Here are the same points, seen from different sides; a view may also be mirrored.
A view may leave some points out. In some views, one point has been moved. Which views, in the order they come, and which point in each? Write no view if no view has one.

Scene 1 (7 views)
panel a:
  zabe [-4.60  3.62 -0.90  3.85 -0.67  0.44 -4.67 -2.10 -2.43  0.47  1.02 -4.32
  2.22  0.12  2.99 -0.56]
  kimel [-4.99  3.62 -1.10  3.99 -0.28  0.31 -4.73 -1.61 -1.57  0.64  1.24 -4.60
  1.74  0.22  3.81 -1.42]
  mose [-4.29  4.55 -1.20  4.55 -0.15 -0.09 -5.26 -2.00 -2.48  0.00  2.99 -5.27
  2.13 -0.93  1.84  0.41]
  vege [-5.03  3.45 -0.96  3.93 -0.33  0.38 -4.51 -1.91 -1.54  0.58  0.92 -4.35
  1.63  0.54  3.82 -1.57]
  vata [-4.87  3.40 -0.87  3.82 -0.50  0.45 -4.38 -2.10 -1.91  0.46  0.69 -4.11
  1.81  0.62  3.52 -1.28]
  madil [-4.54  4.44 -1.52  4.50 -0.23 -0.06 -4.97 -1.50 -2.83 -0.06  2.75 -5.35
  1.80 -0.91  2.19  0.50]
  giv [-4.84  3.48 -0.89  3.89 -0.58  0.45 -4.45 -2.01 -2.17  0.52  0.68 -4.22
  1.89  0.40  3.49 -1.02]
  nuver [-4.33  3.40 -1.19  3.54 -0.68  0.56 -4.93 -1.76 -2.44  0.69  1.49 -4.41
  2.74 -0.25  2.85 -0.37]
panel b:
  giv [-1.34  1.09 -1.65  1.95 -0.59  0.10  0.33  1.60 -0.89  1.36  0.12  1.74
 -2.56 -0.99  1.55  1.34]
  vege [-1.37  0.87 -1.52  1.89 -0.30 -0.36  0.69  1.26 -1.05  1.32 -0.17  1.24
 -2.75 -1.02  1.27  1.52]
  vata [-1.36  1.02 -1.50  1.90 -0.29 -0.42  0.55  1.24 -1.15  1.31 -0.25  1.36
 -2.75 -1.10  1.10  1.47]
  kimel [-1.28  0.89 -1.63  2.00 -0.53 -0.45  0.45  1.02 -1.12  1.27 -0.26  1.47
 -2.77 -1.29  0.93  1.35]
  Robuf [-0.75  1.31 -2.16  2.31 -1.07 -0.22 -0.45  1.09 -0.73  1.57  0.37  1.75
 -2.65 -1.49  0.87  0.97]
  nuver [-0.81  1.97 -2.05  2.21 -0.90 -0.16 -0.81  1.42 -0.92  1.58  0.53  2.11
 -2.44 -1.31  1.04  0.92]
  mose [-0.85  1.36 -3.15  1.39 -1.14 -0.90 -1.50  0.08 -1.69  1.48  0.37  3.51
 -1.69 -1.38  0.25  0.49]
  zabe [-1.12  1.36 -2.04  1.95 -0.80  0.04 -0.25  1.45 -0.89  1.49  0.42  2.14
 -2.32 -1.03  1.42  1.11]
  falo [-0.78  1.87 -2.11  2.23 -0.96 -0.24 -0.81  1.26 -0.98  1.57  0.39  2.18
 -2.46 -1.38  0.87  0.85]
  madil [-1.12  1.46 -2.80  1.64 -1.22 -0.54 -1.22  0.28 -1.81  1.14 -0.06  3.82
 -1.85 -1.48  0.27  0.52]
panel c:
  Robuf [-0.43 -1.36  1.18  1.15  1.16 -0.22 -0.74  1.29 -1.31  0.55 -0.01 -0.51
  0.27 -2.28 -0.24 -0.12]
  zabe [ 0.04 -1.99  1.55  1.11  1.11  0.17 -0.52  0.83 -1.26  0.61 -0.08 -0.42
  0.46 -2.06 -0.65  0.11]
  kimel [ 0.41 -1.61  0.78  1.70  1.03 -0.40 -0.24  1.31 -1.68 -0.22 -0.25 -0.66
 -0.14 -2.49 -0.73  0.31]
  falo [-0.54 -1.28  1.67  1.10  1.01  0.04 -0.86  0.98 -1.55  0.65  0.21 -0.47
  0.40 -2.02 -0.53 -0.41]
  mose [-1.58 -0.82  1.80  0.03  1.27  0.04 -0.78  1.19 -1.19 -0.50  1.32  0.30
  0.90 -1.57 -1.61 -0.36]
  giv [ 0.56 -2.16  1.22  1.52  1.05  0.04 -0.24  0.85 -1.43  0.40 -0.40 -0.59
  0.16 -2.25 -0.60  0.39]
  nuver [-0.39 -1.49  1.77  1.14  0.97  0.16 -0.88  0.89 -1.61  0.85  0.09 -0.55
  0.41 -2.04 -0.50 -0.44]
  madil [-1.49 -1.04  2.04  0.61  1.23  0.11 -0.62  1.02 -1.50 -0.63  1.52  0.48
  0.58 -1.48 -1.37 -0.17]
  vege [ 0.82 -1.99  0.71  1.71  1.03 -0.27 -0.12  1.17 -1.61 -0.02 -0.59 -0.77
 -0.07 -2.53 -0.85  0.44]
  vata [ 0.87 -2.25  1.05  1.51  0.96  0.00 -0.17  0.88 -1.48  0.32 -0.57 -0.73
  0.18 -2.33 -0.83  0.41]
panel d:
  kimel [-2.16  0.92  0.15  0.82  3.88  2.79  0.92  4.00 -1.08 -0.28  2.45  0.49
  0.64  1.25 -6.12  0.69]
  falo [-1.73  0.90 -0.66  0.30  4.86  2.25  0.94  3.92 -0.96 -0.23  2.54  0.31
 -0.37  1.51 -5.45 -0.28]
  mose [-0.42 -0.03 -1.09 -0.52  4.91  2.74  1.23  4.34 -2.22 -1.23  2.94  0.21
 -0.54  1.84 -4.59 -0.17]
  vata [-2.35  1.02  0.27  1.13  4.03  2.31  0.97  3.70 -0.82 -0.36  2.49  1.38
  0.65  1.38 -6.03  0.24]
  madil [-0.42  0.09 -1.30 -0.66  4.57  2.91  1.22  3.89 -1.93 -0.90  2.84  0.34
 -0.44  2.05 -4.73  0.26]
  vege [-2.39  0.96  0.46  1.08  3.82  2.59  0.96  3.96 -0.96 -0.36  2.41  0.93
  0.81  1.30 -6.18  0.62]
  Robuf [-1.89  0.98 -0.57  0.62  4.48  2.51  0.78  4.17 -1.13 -0.17  2.63  0.21
 -0.13  1.14 -5.88 -0.32]
  nuver [-1.86  1.00 -0.58  0.39  4.91  2.11  0.94  3.88 -0.79 -0.19  2.50  0.46
 -0.32  1.52 -5.46 -0.34]
panel e:
  kimel [ 0.85  3.46  0.20  0.76  0.06 -0.47 -0.57 -0.28 -0.48 -0.14  1.86  1.32
  1.43  0.30  0.53  3.82]
  vege [ 0.67  3.53  0.29  0.83 -0.01 -0.66 -0.39 -0.10 -0.35 -0.42  2.03  1.09
  1.16  0.60  0.49  3.74]
  zabe [ 0.91  3.06  0.60  0.96 -0.19  0.04 -1.39 -0.72 -0.58 -0.24  1.84  0.54
  0.55 -0.02  0.42  3.70]
  giv [ 0.71  3.25  0.32  0.81 -0.19 -0.23 -0.82 -0.41 -0.50 -0.44  1.89  0.66
  0.58  0.40  0.51  3.80]
  vata [ 0.63  3.36  0.39  0.88 -0.19 -0.50 -0.63 -0.20 -0.36 -0.53  2.03  0.67
  0.65  0.59  0.44  3.72]
  mose [ 2.22  2.69  1.37  1.29 -0.10  0.08 -2.86 -1.89 -1.11  0.99  1.42  1.73
  1.33 -0.55 -0.12  3.12]
  nuver [ 0.96  2.79  0.64  0.95 -0.10  0.33 -1.63 -0.75 -0.64 -0.08  1.99  0.62
  0.85 -0.88  0.43  3.70]
  falo [ 1.08  2.85  0.65  0.96 -0.05  0.36 -1.71 -0.84 -0.68  0.03  1.92  0.77
  1.05 -0.89  0.40  3.71]
  madil [ 2.39  2.36  0.75  1.21 -0.14  0.22 -2.44 -1.90 -1.26  1.12  1.39  1.66
  1.23 -0.25  0.07  3.24]
panel f:
  falo [-0.66 -1.72 -1.14  0.43 -1.64 -0.50 -2.65  2.63 -4.26 -3.83  0.65 -0.37
 -0.97 -2.22 -1.07  0.90]
  zabe [-0.84 -1.33 -0.80  0.29 -1.27 -1.02 -2.75  2.49 -4.13 -3.19  0.80 -0.49
 -0.95 -2.10 -1.04  0.44]
  vata [-0.86 -1.10 -0.62  0.20 -1.20 -1.78 -2.78  2.45 -4.36 -2.84  1.07 -0.07
 -0.55 -1.78 -1.57 -0.14]
  giv [-0.80 -1.16 -0.75  0.32 -1.21 -1.55 -2.81  2.41 -4.23 -3.02  1.04 -0.31
 -0.69 -1.80 -1.40 -0.09]
  kimel [-0.79 -1.57 -0.89  0.20 -1.65 -1.55 -3.01  2.48 -4.51 -3.43  0.79  0.18
 -0.79 -1.51 -1.99 -0.40]
  Robuf [-0.68 -1.64 -1.19  0.63 -1.66 -0.69 -2.94  2.31 -4.48 -3.73  0.71  0.13
 -1.08 -2.07 -1.15  0.43]
panel g:
  zabe [-0.32 -1.02 -0.16 -1.26  0.39 -0.92  1.19 -0.34 -0.42  0.04  0.10  0.17
 -0.64 -0.48  1.37 -1.09]
  kimel [-0.50 -0.37 -0.06 -0.74  0.18 -0.35  1.07 -0.26 -0.33  0.11  0.74 -0.95
 -0.82 -0.40  1.83 -0.73]
  giv [-0.54 -0.89 -0.26 -0.98  0.36 -0.97  0.97 -0.48 -0.48  0.06  0.41 -0.35
 -0.98 -0.52  1.95 -1.13]
  nuver [ 0.06 -0.75 -0.04 -1.35  0.47 -0.86  1.34  0.01 -0.87 -0.17 -0.07  0.25
 -0.47 -0.22  0.80 -0.90]
  madil [-0.70 -0.89  0.83 -1.45  0.51  0.62  1.22  0.13  0.41  0.35 -0.19  0.72
  0.61 -0.54 -0.35 -0.69]
  mose [-0.21 -0.83  0.67 -1.89  0.27  0.60  1.56  0.06  0.52  0.41 -0.21  0.95
  0.71 -0.69 -0.29 -0.28]
  falo [ 0.03 -0.69  0.01 -1.28  0.40 -0.61  1.38  0.03 -0.71 -0.17 -0.03  0.20
 -0.32 -0.16  0.69 -0.82]
  Robuf [ 0.06 -0.66 -0.24 -1.03  0.11 -0.65  1.62 -0.08 -0.43 -0.27  0.10 -0.26
 -0.38 -0.06  1.02 -0.88]
  vata [-0.51 -0.80 -0.27 -1.02  0.32 -0.98  0.90 -0.51 -0.53  0.18  0.55 -0.45
 -1.17 -0.68  2.25 -0.98]
Moved in: panel b
  moved in panel b: vata

Scene 2 (5 views)
panel a:
  Vef [ 1.64  0.51 -1.04 -2.58 -0.18 -0.15  2.64  0.88]
  bude [ 1.90  1.02 -1.04 -1.18 -0.58 -0.69  2.77  0.15]
  rovos [ 2.32  0.48 -1.12  0.45  0.37 -0.23  1.22 -0.26]
  vov [ 1.81  0.90 -1.00 -1.74 -0.76 -0.34  2.81  0.63]
  dusor [ 1.69  0.99 -0.85 -2.47 -0.49 -0.51  2.86  0.90]
  Gof [ 2.09  0.46 -1.08 -0.47 -0.44  0.25  1.85  0.42]
  Lar [ 1.87  0.98 -0.67 -2.02 -0.46 -0.19  2.44  1.04]
  pav [ 1.64  0.66 -1.59 -1.30 -1.13 -0.71  3.54 -0.17]
  padip [ 1.62  0.53 -1.48 -1.81 -0.43 -0.84  3.24 -0.19]
  dof [ 2.14  0.32 -0.97 -0.40 -0.26  0.54  1.41  0.60]
  lapin [ 1.65  0.27 -1.39 -1.90 -0.47 -0.24  2.85  0.28]
  lado [ 2.20  0.59 -0.88 -0.42  0.07  0.09  1.38  0.38]
  nogu [ 1.93 -0.62 -1.63 -0.60  0.29  0.55  1.47 -0.04]
panel b:
  nogu [ 2.20 -0.24  1.98  2.63  3.12 -2.20 -1.59 -1.90]
  Lar [ 2.84 -0.78  0.62  1.16  4.67 -1.18 -0.80 -2.04]
  lado [ 2.65 -0.09  1.06  2.19  3.29 -2.19 -0.47 -1.73]
  lapin [ 2.25 -0.94  1.33  1.82  4.54 -0.88 -1.07 -2.49]
  rovos [ 2.28  0.10  1.51  2.69  2.69 -2.38  0.13 -1.77]
  dof [ 2.84  0.01  0.87  2.44  3.42 -2.15 -0.98 -1.85]
  padip [ 1.84 -1.13  1.59  1.84  4.49 -0.51 -0.44 -2.73]
  dusor [ 2.55 -1.07  0.80  1.00  5.04 -0.75 -0.73 -2.23]
  pav [ 2.01 -1.03  1.17  2.53  4.57 -0.20 -0.32 -3.07]
  bude [ 2.31 -0.75  0.94  1.98  4.28 -0.90 -0.02 -2.44]
panel c:
  lapin [-1.38  5.79 -3.12  1.54 -0.26  3.37 -1.20  2.37]
  pav [-1.67  5.60 -2.56  1.47  0.20  2.32 -1.24  1.99]
  nogu [-0.25  6.47 -2.85  2.10 -0.71  4.25 -0.34  0.90]
  Gof [-0.08  5.90 -2.12  1.91 -0.75  3.42 -0.69  1.86]
  lado [ 0.10  6.00 -1.77  1.94 -0.93  4.01 -0.97  1.70]
  rovos [ 0.08  6.28 -1.16  2.12 -0.87  3.93 -1.07  0.79]
  bude [-1.11  5.62 -2.01  1.48 -0.32  2.99 -1.50  2.25]
  Lar [-0.86  5.37 -2.66  1.49 -0.79  3.62 -1.45  3.20]
  dusor [-1.39  5.34 -2.91  1.36 -0.54  3.52 -1.71  3.28]
  padip [-1.89  5.75 -2.77  1.42  0.00  3.08 -1.61  2.05]
  Vef [-0.81  5.31 -2.83  1.50 -0.82  3.62 -1.36  3.47]
panel d:
  pav [ 0.46 -0.05  0.44 -0.61  3.59  0.19  0.20 -0.86]
  padip [ 1.03 -0.17 -0.01 -0.95  3.54  0.23 -0.33 -0.85]
  Lar [ 0.60 -0.34 -0.66 -0.74  2.38  0.85 -0.71 -1.74]
  lapin [ 1.06 -0.06 -0.55 -0.54  3.10  0.48 -0.17 -1.20]
  bude [ 0.59  0.03  0.45 -0.75  2.77  0.33 -0.55 -1.28]
  nogu [ 2.38  1.10 -0.30  0.47  1.99 -0.23 -0.28 -1.07]
  vov [ 0.44 -0.23 -0.24 -0.69  2.80  0.63 -0.35 -1.43]
  rovos [ 1.85  1.14  1.25  0.04  1.40 -0.40 -1.06 -1.31]
  Vef [ 0.44 -0.41 -0.85 -0.71  2.34  1.02 -0.63 -1.80]
  dof [ 1.26  0.88  0.06  0.36  1.43  0.23 -0.46 -1.64]
  dusor [ 0.56 -0.61 -0.73 -1.03  2.95  0.91 -0.67 -1.55]
  Gof [ 1.06  0.74  0.22  0.12  1.79  0.17 -0.37 -1.54]
panel e:
  bude [ 1.58  3.11 -3.51 -0.39  4.19  0.34  1.20 -0.29]
  padip [ 1.00  3.14 -3.50 -0.45  3.55 -0.23  1.12 -0.55]
  Gof [ 2.47  3.85 -3.76 -0.48  3.95  1.33  0.97 -0.17]
  Lar [ 0.86  3.77 -3.43  0.22  4.63  0.92  0.83 -0.43]
  dof [ 2.60  4.21 -3.82 -0.44  3.99  1.74  0.89 -0.15]
  lado [ 2.53  4.26 -3.84 -0.58  4.07  1.48  1.55 -0.10]
  dusor [ 0.44  3.50 -3.34  0.23  4.47  0.46  0.89 -0.54]
  Vef [ 0.75  3.77 -3.40  0.41  4.71  1.00  0.65 -0.53]
  nogu [ 2.44  4.72 -4.13 -0.95  2.77  1.48  0.94 -0.29]
  rovos [ 3.24  4.12 -4.07 -1.15  3.81  1.31  2.15  0.13]
  pav [ 1.49  2.52 -3.43 -0.51  3.57 -0.24  0.61 -0.48]
  lapin [ 1.01  3.60 -3.54 -0.26  3.60  0.42  0.63 -0.56]
Moved in: panel a
  moved in panel a: Vef
